In the rows, 128 means zero.
Rotation paths and how fast each direction turns (degrees per step)
Each turn is a multiple of 5 degrees from 10 to 175, or 0.
Each row of a path follows its step; steps can be skipped.
path 1
step 0: [133 137 132 132 134 122 132 125 131 132 127 123 131 133 133 136 138 122
 131 128 136 136 125 123 115 131 132 121 125 127 124 121 130 122 130 130
 128 130]
step 1: [130 127 129 128 131 131 123 130 125 125 138 124 131 122 130 132 132 131
 136 123 133 131 125 133 122 127 120 138 135 135 129 139 122 128 132 137
 133 121]
step 2: [133 124 131 138 122 124 121 125 125 127 127 138 133 126 129 133 125 133
 131 138 128 129 130 132 123 131 135 123 121 130 126 130 134 131 116 136
 124 123]
step 3: [135 127 130 129 134 119 131 125 119 122 125 122 121 121 128 128 132 116
 133 124 121 123 133 131 128 129 126 118 136 128 133 126 126 123 123 130
 128 123]
step 4: [126 129 125 126 123 127 138 127 134 128 135 131 134 127 132 125 128 126
 127 133 128 117 137 134 122 126 126 139 125 130 132 132 116 124 117 129
 127 129]
step 5: [128 128 130 136 124 127 130 128 129 135 128 120 135 133 126 128 127 120
 128 124 119 131 133 126 118 132 139 123 123 129 121 135 134 119 130 131
 126 135]
step 6: [123 124 127 137 138 126 130 126 127 125 129 115 136 124 129 127 137 127
 128 127 133 138 130 125 118 131 121 133 137 127 133 126 122 134 127 128
 127 126]
step 7: [125 123 127 125 124 128 127 131 126 127 134 132 132 123 128 134 126 133
 141 127 128 134 127 134 128 136 133 133 126 145 128 130 133 131 119 127
 126 132]
step 8: [129 132 142 132 129 121 126 131 128 122 127 131 127 122 138 125 124 124
 125 128 126 128 131 119 124 128 129 116 138 131 127 130 136 128 120 130
 127 126]
step 9: [123 132 127 123 132 122 137 127 128 127 126 130 125 123 121 126 136 121
 133 137 129 127 129 134 119 118 122 131 129 137 126 126 124 122 125 128
 133 123]
step 10: [130 137 125 129 123 133 125 129 127 131 128 133 134 134 138 125 123 125
 130 120 120 129 135 135 116 126 132 132 120 129 130 137 132 128 125 129
 137 126]
Speeds:
[127 130 125 126 128 129 126 130 128 127 128 129 127 130 125 131 128 131
 125 129 126 125 127 125 131 129 127 127 128 127 129 127 127 130 132 127
 127 128]  0
[129 130 129 127 130 128 128 130 125 128 127 126 126 127 128 129 127 128
 129 122 126 129 131 128 131 127 130 128 129 129 129 133 128 127 130 129
 129 129]  160
[132 128 125 129 128 125 130 126 129 129 126 129 126 126 127 129 132 129
 127 126 129 129 130 129 126 126 126 127 130 130 129 128 127 129 130 124
 128 129]  125
[132 128 130 126 129 127 127 131 128 132 127 128 130 129 129 128 127 128
 125 127 126 127 127 132 126 130 129 126 126 129 126 128 130 132 127 127
 125 129]  135
path 2
step 0: [128 127 128 136 127 123 132 122 133 128 126 136 129 138 132 125 119 129
 122 124 120 133 131 123 127 129 116 123 123 140 131 128 135 132 136 113
 125 131]
step 1: [131 129 128 135 129 125 134 121 126 129 134 130 122 139 131 134 122 131
 132 122 131 132 116 133 134 128 134 115 123 124 141 125 126 129 136 121
 125 134]
step 2: [133 122 130 132 127 131 131 133 122 125 143 132 122 135 132 138 122 121
 122 125 120 135 134 129 122 132 132 121 127 128 121 131 128 121 132 116
 127 134]
step 3: [140 126 131 135 129 123 132 119 125 126 132 139 124 133 143 135 120 130
 131 126 126 123 130 128 127 127 126 133 124 139 133 122 137 125 130 118
 128 122]
step 4: [136 128 133 134 130 125 141 131 122 136 134 134 129 137 132 143 133 123
 130 125 135 124 127 138 131 126 131 120 122 123 135 132 133 128 130 128
 126 129]
step 5: [130 133 131 137 132 123 139 133 127 121 135 124 128 132 130 134 131 124
 124 133 122 135 145 133 127 126 127 121 126 136 123 127 135 123 126 116
 123 125]
step 6: [129 134 134 136 130 127 139 118 124 125 131 133 123 129 129 131 133 134
 135 133 125 120 120 128 128 124 131 122 127 137 135 128 136 127 123 112
 129 121]
step 7: [122 125 128 134 125 128 141 129 120 139 138 137 136 139 122 135 133 124
 127 130 118 124 131 126 129 128 129 117 127 127 132 137 128 130 130 123
 125 130]
step 8: [121 129 131 133 130 123 139 127 134 125 136 131 129 136 131 124 118 132
 128 126 118 139 136 123 136 130 123 125 125 138 134 132 133 130 128 118
 120 123]
step 9: [126 128 137 132 128 131 136 124 130 127 129 135 119 138 130 128 123 136
 129 120 125 124 117 130 133 129 135 117 123 124 136 133 136 129 128 115
 132 135]
step 10: [128 121 128 133 125 129 130 129 119 133 137 132 129 143 127 131 123 123
 125 120 115 127 138 132 126 130 135 126 125 126 129 123 127 125 132 115
 123 136]
Speeds:
[128 129 126 126 126 125 129 129 128 128 129 128 130 128 128 124 130 127
 127 126 125 132 130 129 124 130 128 130 127 130 127 129 130 124 130 128
 127 128]  135
[129 124 129 128 128 128 126 128 130 124 126 129 127 131 128 131 126 128
 129 127 128 127 127 131 126 128 130 128 126 130 127 128 126 125 131 131
 126 128]  40
[129 127 127 126 128 129 127 132 129 127 131 125 129 126 128 131 128 127
 127 126 125 130 127 127 130 125 126 128 126 130 128 129 126 127 125 127
 126 127]  125
path 3
step 0: [132 128 119 133 124 130 123 126 133 130 127 138 133 126 136 136 137 130
 130 126 125 131 129 125 129 131 132 125 134 136 128 128 118 136 139 123
 122 120]
step 1: [134 132 129 131 129 145 124 130 129 130 123 134 130 129 123 131 129 130
 129 120 123 134 125 130 138 136 124 128 130 129 123 131 123 141 121 121
 128 127]
step 2: [131 128 126 131 126 133 127 140 127 117 125 141 130 130 135 127 126 119
 131 124 126 134 119 127 135 134 126 125 132 128 133 128 134 129 125 126
 117 124]
step 3: [128 136 128 130 121 132 134 132 131 127 130 135 133 129 133 131 132 131
 135 116 126 125 123 123 130 128 128 125 132 134 137 128 121 135 141 131
 123 129]
step 4: [126 132 127 131 129 139 122 130 133 131 129 134 125 120 129 131 128 123
 130 122 121 121 127 126 132 143 136 129 133 127 134 128 119 137 126 119
 132 126]
step 5: [131 125 131 133 134 132 120 137 126 116 128 137 130 128 130 122 131 130
 127 120 126 127 121 129 129 132 126 125 128 138 128 126 127 136 124 121
 125 115]
step 6: [131 135 134 136 124 130 138 137 135 122 128 138 133 123 128 127 131 129
 131 124 122 129 124 120 137 131 121 129 125 133 125 129 128 129 138 121
 122 126]
step 7: [130 130 124 138 121 135 124 129 136 134 130 135 136 129 132 131 131 125
 140 130 128 121 119 128 130 134 130 125 129 126 136 132 123 131 129 116
 128 124]
step 8: [128 125 127 130 126 136 119 141 130 121 128 129 138 130 128 126 136 131
 132 116 128 132 127 130 128 139 134 130 126 129 129 119 124 137 125 126
 128 127]
step 9: [124 123 132 133 127 130 130 129 129 121 120 138 128 126 136 124 137 122
 128 116 120 129 123 121 134 139 123 127 127 126 122 131 125 128 135 127
 124 124]
step 10: [133 135 132 134 134 137 132 128 124 125 126 135 137 128 130 130 127 131
 143 127 124 121 121 129 135 133 132 120 127 124 130 132 126 130 137 127
 127 121]
Speeds:
[125 127 129 126 126 128 128 130 128 127 127 127 127 129 129 129 129 125
 129 123 128 127 127 130 126 129 128 126 128 125 131 128 128 128 128 131
 129 133]  65
[129 131 130 127 128 129 130 131 129 127 128 127 128 124 125 129 127 128
 128 128 127 130 131 127 131 131 130 130 126 126 127 125 129 128 128 128
 129 132]  155
[131 126 128 129 128 129 127 128 126 126 125 129 126 129 124 127 131 128
 126 126 128 128 127 128 129 131 126 130 128 131 128 129 131 124 126 131
 130 128]  100
path 4
step 0: [127 127 125 125 120 122 131 130 133 124 120 116 119 126 133 128 130 125
 130 129 126 125 130 137 129 137 125 126 126 126 127 122 115 124 125 132
 124 130]
step 1: [134 128 129 137 123 126 122 131 135 130 122 133 131 128 129 126 130 129
 136 130 133 124 122 125 130 126 130 120 121 126 127 128 126 131 133 131
 140 115]
step 2: [131 123 126 130 134 136 121 122 122 123 135 134 126 140 134 133 128 124
 121 137 125 132 133 127 128 131 137 128 127 120 128 124 129 127 127 130
 132 130]
step 3: [128 136 127 122 126 133 125 137 118 126 125 118 123 130 131 128 136 130
 130 129 127 124 132 131 124 133 125 127 137 136 126 129 127 129 127 139
 122 129]
step 4: [124 127 136 138 132 129 120 125 130 140 126 129 124 126 124 131 135 133
 137 124 127 129 120 130 129 131 130 127 127 134 123 130 127 124 127 120
 126 118]
step 5: [124 124 129 121 129 120 126 117 131 124 129 132 125 127 128 133 126 121
 119 135 121 134 133 131 127 129 129 121 127 127 129 123 115 127 121 129
 130 122]
step 6: [132 125 131 126 120 129 129 132 126 120 121 125 123 131 136 122 128 128
 136 122 130 122 128 126 123 124 133 123 125 128 136 134 125 132 120 141
 131 125]
step 7: [125 126 131 138 126 138 118 123 128 130 124 133 128 133 136 125 129 124
 131 124 132 137 123 128 130 139 131 135 125 124 124 131 129 127 138 127
 130 128]
step 8: [131 138 123 122 133 125 125 130 131 129 133 130 123 136 124 124 134 122
 120 134 118 131 125 130 127 137 127 119 134 127 125 126 125 135 130 131
 123 127]
step 9: [130 131 135 137 132 129 130 137 126 125 130 122 124 127 124 128 129 129
 137 130 133 120 128 129 123 133 132 125 125 134 130 123 126 128 112 128
 126 122]
step 10: [123 120 134 121 123 130 118 123 128 134 121 123 133 127 129 133 126 126
 125 130 128 128 132 129 134 138 132 136 123 129 129 127 123 125 127 122
 138 121]
Speeds:
[129 128 131 129 123 129 130 128 124 127 127 123 129 130 128 128 128 130
 129 126 128 130 127 129 130 129 126 129 127 129 128 126 129 128 126 129
 127 129]  115
path 5
step 0: [130 123 132 127 129 139 139 124 127 127 133 122 131 122 120 125 119 119
 136 130 128 137 129 128 130 124 129 120 129 127 136 122 138 136 129 126
 127 124]
step 1: [117 138 128 127 124 124 133 119 132 126 133 140 131 126 126 132 128 134
 133 126 134 129 129 128 127 129 128 118 134 125 131 123 136 118 123 136
 138 126]
step 2: [129 127 127 126 136 119 133 124 140 123 124 125 139 134 126 123 127 113
 129 130 123 133 126 126 121 137 131 128 127 129 131 135 134 123 130 121
 136 127]
step 3: [135 121 126 128 124 124 121 119 121 128 136 135 127 129 132 125 124 130
 130 134 134 129 134 135 124 146 131 134 137 128 126 124 129 121 123 126
 128 130]
step 4: [124 124 128 126 134 120 133 125 133 132 120 120 133 117 134 130 126 126
 129 128 129 125 128 121 124 129 126 144 129 132 122 122 121 126 114 126
 130 132]
step 5: [135 133 132 133 128 127 121 132 130 131 124 127 126 124 128 133 126 128
 117 139 135 122 123 142 126 130 130 125 119 123 132 127 115 123 124 123
 127 133]
step 6: [129 127 119 125 121 124 131 131 122 132 123 126 133 131 125 131 132 127
 132 132 130 137 126 136 134 119 127 138 121 123 124 125 130 141 120 123
 117 132]
step 7: [128 132 135 133 129 132 122 130 132 122 125 136 127 131 122 121 135 125
 125 124 136 123 126 130 144 119 126 124 131 134 130 118 123 127 121 134
 121 132]
step 8: [123 128 128 117 133 127 123 130 123 129 122 127 131 131 122 132 138 128
 128 124 118 138 127 137 133 123 122 123 127 140 130 140 128 129 130 128
 135 132]
step 9: [131 130 132 120 124 140 125 116 131 125 136 131 129 141 132 133 131 127
 128 128 122 128 132 121 131 135 129 123 128 132 132 130 124 131 132 132
 115 133]
step 10: [121 130 130 133 120 134 125 128 135 139 123 128 125 133 130 125 130 134
 139 124 117 122 128 125 131 133 123 139 129 132 125 135 131 126 130 136
 138 130]
Speeds:
[128 129 129 131 127 128 131 127 128 127 126 130 126 128 124 129 126 129
 129 128 130 131 124 129 129 126 131 127 123 129 126 126 129 130 128 128
 129 127]  60
path 6
step 0: [132 130 122 131 120 131 141 130 128 121 122 124 125 136 118 132 132 117
 130 127 128 137 128 129 124 133 130 129 133 131 131 129 117 129 124 124
 125 126]
step 1: [122 136 128 134 131 124 131 124 131 132 121 126 137 135 132 138 128 118
 121 124 135 121 119 124 132 125 129 127 127 134 133 121 123 130 127 125
 137 134]
step 2: [121 131 123 134 125 125 126 128 123 126 125 126 130 135 125 137 127 132
 139 136 134 125 124 126 126 136 131 129 140 126 120 122 131 138 131 135
 128 131]
step 3: [124 130 127 122 127 118 128 122 131 136 117 122 121 124 129 125 132 131
 130 126 132 133 115 138 131 128 126 135 136 136 125 125 125 133 129 128
 124 122]
step 4: [120 128 123 131 121 121 136 127 135 140 130 130 126 128 118 122 124 127
 124 129 128 115 133 132 125 125 133 131 136 123 131 123 132 124 133 128
 125 129]
step 5: [133 125 124 128 114 120 131 122 116 127 135 132 125 122 129 127 130 127
 131 127 132 123 125 128 124 130 126 130 136 133 128 131 115 118 133 129
 134 128]
step 6: [121 130 128 122 129 124 139 140 129 123 128 125 117 128 127 126 131 122
 126 128 138 126 127 122 122 125 132 125 132 137 124 127 132 123 123 124
 139 126]
step 7: [131 123 138 128 125 130 126 134 124 137 132 119 128 125 126 142 124 127
 123 128 132 119 120 124 133 132 136 119 133 131 122 126 127 127 135 123
 129 127]
step 8: [132 122 125 119 126 123 128 125 133 130 139 126 131 136 123 125 129 131
 131 128 129 130 121 123 132 125 123 126 135 132 109 132 132 136 125 129
 130 130]
step 9: [124 131 132 120 118 122 120 134 124 136 135 124 118 129 121 125 123 126
 120 131 128 129 129 133 139 126 124 130 123 137 130 125 134 130 123 135
 127 126]
step 10: [128 120 125 127 119 124 132 127 125 135 135 130 128 128 134 138 130 127
 127 118 124 121 141 134 122 126 125 132 125 130 124 135 140 127 130 129
 128 123]
Speeds:
[128 127 130 126 131 129 124 130 130 128 129 130 129 126 130 126 127 127
 130 129 125 129 129 128 124 130 127 127 128 127 131 128 127 130 128 125
 127 131]  0
[126 128 129 130 126 131 129 129 130 128 128 128 125 127 128 129 134 127
 126 125 128 129 128 131 129 128 129 126 128 130 129 127 130 129 129 125
 126 128]  115
path 7
step 0: [121 125 126 132 125 120 131 116 133 122 132 116 123 125 135 127 121 129
 129 123 132 125 135 132 119 129 134 120 128 124 122 122 129 132 135 127
 117 125]
step 1: [113 122 129 131 134 120 129 125 127 126 127 121 136 133 119 125 127 133
 133 128 133 134 124 134 125 128 139 128 127 126 125 126 127 136 136 122
 130 139]
step 2: [127 125 132 127 132 126 141 122 127 126 127 128 135 135 129 132 135 128
 130 129 125 125 138 129 123 124 130 127 110 129 130 119 122 133 132 119
 123 139]
step 3: [127 120 124 131 129 124 137 118 130 132 129 129 125 129 121 129 122 137
 121 128 129 128 143 126 119 124 132 126 125 125 126 128 133 125 142 136
 123 130]
step 4: [117 111 122 132 136 131 132 128 129 126 130 127 121 136 116 128 126 134
 134 128 131 129 130 129 130 127 125 124 130 126 138 132 125 132 131 124
 123 138]
step 5: [131 117 124 130 125 131 138 127 136 123 140 120 120 132 131 135 131 130
 130 125 126 125 126 129 128 130 128 130 118 126 126 119 125 130 135 119
 114 128]
step 6: [120 123 126 136 128 126 131 126 126 128 142 115 131 130 121 129 132 138
 126 121 122 134 130 127 123 131 136 123 125 121 120 132 130 134 138 135
 125 125]
step 7: [113 124 130 125 140 132 129 119 125 123 131 121 129 132 125 122 132 123
 133 126 118 129 131 124 128 126 127 120 121 122 131 126 126 137 128 126
 121 138]
step 8: [134 128 124 121 128 126 134 114 133 123 133 125 127 136 128 120 125 125
 126 133 128 123 130 126 125 130 136 128 121 122 127 121 132 132 145 123
 122 132]
step 9: [127 121 126 135 127 132 132 126 126 126 126 124 130 139 122 123 128 139
 126 131 130 125 139 135 124 135 140 120 130 124 130 137 124 138 136 128
 128 134]
step 10: [120 116 129 131 130 136 135 129 132 128 121 127 120 131 127 128 128 123
 130 121 129 122 137 132 120 129 128 123 124 120 121 121 125 132 127 120
 118 139]
Speeds:
[127 131 126 130 126 130 131 128 125 128 128 129 130 127 126 127 125 130
 130 129 129 130 127 127 129 127 132 129 131 127 127 128 129 128 131 130
 127 126]  135
[127 129 125 130 127 125 128 129 127 124 130 122 127 126 128 129 129 128
 129 126 126 127 125 126 129 126 127 128 129 125 129 128 128 126 126 128
 128 127]  55
[129 128 127 126 131 124 128 130 129 128 128 127 127 130 129 127 127 129
 125 130 130 129 128 127 125 130 129 129 128 128 125 128 130 125 129 130
 127 123]  135
[129 128 128 129 131 127 130 132 125 127 130 127 130 132 126 126 128 129
 128 127 130 129 129 127 128 128 127 125 130 130 131 128 127 131 126 129
 130 128]  140
path 8
step 0: [135 119 127 125 120 120 134 124 127 122 137 125 126 137 122 123 130 128
 125 125 125 128 116 139 126 126 125 120 132 126 120 139 137 125 127 128
 130 131]
step 1: [131 126 134 128 130 132 125 137 124 128 128 136 123 135 134 118 132 129
 136 131 131 130 126 115 131 132 135 119 123 122 129 121 128 129 127 121
 112 131]
step 2: [119 130 115 123 135 129 138 119 130 139 131 126 128 126 126 131 132 128
 127 132 137 129 131 133 123 134 136 132 123 123 129 126 124 129 137 129
 129 140]
step 3: [138 127 138 131 135 122 121 126 134 131 131 140 136 124 126 125 124 118
 120 122 131 121 127 128 127 115 132 124 129 129 133 136 129 122 134 133
 132 130]
step 4: [117 133 124 123 131 130 127 128 133 110 133 136 128 122 127 126 125 130
 129 131 120 126 126 117 130 130 134 133 128 124 119 123 131 131 128 135
 123 118]
step 5: [125 123 124 122 117 133 131 126 126 125 126 119 130 134 126 128 124 141
 132 121 124 132 134 132 120 116 126 134 124 126 136 133 130 119 135 133
 122 138]
step 6: [133 132 137 121 118 125 128 128 124 128 125 129 132 122 132 124 118 127
 126 127 133 116 126 127 134 138 129 121 134 129 142 122 135 137 125 123
 126 133]
step 7: [123 128 120 128 135 130 118 121 122 125 129 125 125 125 125 122 139 123
 129 142 119 122 135 130 121 130 129 133 125 124 134 135 122 137 125 122
 131 124]
step 8: [124 131 130 124 128 122 128 130 130 137 133 131 123 138 120 130 126 133
 121 122 130 123 135 129 121 122 127 122 122 141 124 132 140 120 130 121
 131 119]
step 9: [125 141 132 124 132 120 119 130 121 125 129 138 131 126 135 132 129 139
 137 126 125 131 127 128 135 137 124 119 136 120 125 125 121 120 129 130
 126 130]
step 10: [133 135 117 127 133 127 128 131 135 123 117 117 119 131 125 129 127 123
 136 130 141 124 130 128 128 124 124 143 129 122 132 130 127 123 132 127
 127 130]
Speeds:
[130 127 132 126 130 127 131 128 128 130 127 130 128 128 130 126 126 130
 126 130 127 124 127 126 130 128 124 128 126 129 127 127 127 127 127 129
 126 128]  140
path 9
step 0: [132 128 134 137 128 119 127 130 122 130 118 133 129 120 131 124 129 130
 134 135 132 145 132 131 126 125 121 129 124 131 129 121 135 138 133 122
 132 122]
step 1: [123 130 129 124 126 131 132 120 134 125 123 126 125 120 118 123 132 133
 136 129 130 133 143 124 133 113 132 136 130 121 132 121 127 129 129 127
 122 131]
step 2: [129 131 117 127 136 130 128 135 128 130 125 130 120 121 121 113 124 131
 122 122 132 136 133 133 138 136 124 130 123 118 135 131 130 126 131 129
 131 125]
step 3: [125 120 117 126 123 135 129 125 133 127 132 128 122 134 131 128 135 129
 124 128 125 132 128 122 126 131 127 132 110 122 134 120 121 132 136 120
 128 133]
step 4: [129 127 114 130 125 132 125 128 136 130 123 133 125 119 129 126 128 136
 128 122 112 126 118 135 120 132 133 132 135 122 120 129 124 131 133 130
 125 131]
step 5: [132 127 126 135 127 129 116 119 123 131 118 124 130 137 131 125 129 125
 125 114 123 121 133 122 124 127 132 118 127 124 122 131 122 125 135 120
 130 122]
step 6: [146 135 129 132 128 124 129 127 126 125 125 134 131 133 120 134 141 129
 130 127 133 129 118 129 121 126 139 126 130 125 129 134 127 130 137 129
 135 133]
step 7: [136 130 130 137 135 126 111 130 127 127 128 129 117 122 124 136 128 127
 132 137 133 128 132 129 125 118 128 125 127 130 116 118 126 121 130 131
 130 126]
step 8: [127 130 130 123 135 123 127 136 129 130 122 126 141 120 123 135 130 135
 129 120 134 131 130 126 128 121 134 130 121 132 135 118 131 122 136 135
 127 118]
step 9: [123 136 123 131 128 123 121 129 127 127 133 130 124 122 124 117 128 133
 122 133 145 129 128 124 122 130 135 131 131 128 141 117 126 128 122 125
 123 128]
step 10: [120 127 128 126 129 134 126 122 128 126 126 127 122 124 127 124 131 129
 129 125 127 120 131 135 129 139 134 139 115 130 134 119 123 133 126 142
 138 127]
Speeds:
[130 130 127 126 128 130 127 126 130 126 132 128 129 126 126 127 128 129
 127 129 128 127 126 129 126 125 126 130 134 126 129 128 128 127 126 127
 129 130]  140
[128 127 127 128 128 129 134 132 128 127 128 129 128 126 125 128 130 130
 130 124 129 128 126 130 127 128 131 127 129 130 128 130 127 128 128 130
 128 130]  160
[130 127 126 129 131 128 129 127 132 130 128 127 127 131 128 128 129 126
 128 127 124 128 128 126 125 130 130 129 129 130 126 130 129 126 127 126
 130 128]  45
[130 129 133 131 131 127 129 125 126 130 127 130 128 128 125 129 130 128
 131 127 127 128 129 129 129 127 125 128 130 126 127 129 127 130 127 126
 129 129]  60
path 10
step 0: [126 139 120 117 128 132 126 127 132 131 130 130 128 128 126 131 128 133
 131 136 131 130 124 127 122 127 127 128 136 126 138 122 131 135 129 130
 120 142]
step 1: [131 127 125 135 123 134 134 124 132 130 134 123 122 124 129 134 120 127
 128 132 126 125 125 116 135 124 142 123 132 124 121 132 126 128 133 133
 129 122]
step 2: [128 126 122 123 119 128 122 139 131 125 125 128 131 129 125 132 125 128
 127 126 125 131 134 126 116 130 130 123 113 130 126 116 120 131 128 127
 131 129]
step 3: [134 134 131 131 133 123 122 130 117 131 123 123 133 124 129 129 121 134
 115 120 132 128 131 130 130 135 134 120 132 133 130 137 129 121 129 133
 131 126]
step 4: [129 132 130 133 124 117 121 127 131 138 135 133 126 125 127 131 129 127
 133 127 119 131 126 130 131 133 114 132 124 132 130 119 133 120 131 123
 125 126]
step 5: [120 124 132 130 134 128 136 131 127 124 129 120 133 124 117 121 129 124
 128 138 127 121 134 137 135 136 128 126 132 125 126 133 128 125 123 122
 123 121]
step 6: [133 127 140 123 125 134 119 129 128 122 123 137 131 127 127 129 139 129
 130 130 120 121 121 127 133 129 128 135 128 126 134 127 127 139 129 124
 127 137]
step 7: [125 131 133 131 125 130 139 123 122 122 138 127 126 125 134 129 134 128
 130 125 144 129 131 124 135 126 125 121 135 123 120 123 125 132 130 133
 131 133]
step 8: [122 115 124 124 127 122 125 122 128 121 128 129 129 127 129 132 127 135
 137 129 120 138 123 124 115 123 129 121 126 123 130 129 132 133 131 130
 123 130]
step 9: [125 119 119 137 134 130 125 132 124 130 123 128 124 138 134 132 120 124
 125 124 128 122 132 127 134 126 129 124 133 122 130 129 119 124 122 136
 138 128]
step 10: [127 134 128 121 140 127 123 135 132 136 128 127 130 131 126 122 133 132
 130 122 124 134 130 115 122 125 123 128 120 133 125 129 127 118 128 123
 129 136]
Speeds:
[128 130 131 126 129 128 128 131 125 125 128 128 127 129 130 126 130 127
 125 125 129 126 129 126 126 129 130 129 127 130 127 126 129 128 130 126
 131 130]  95
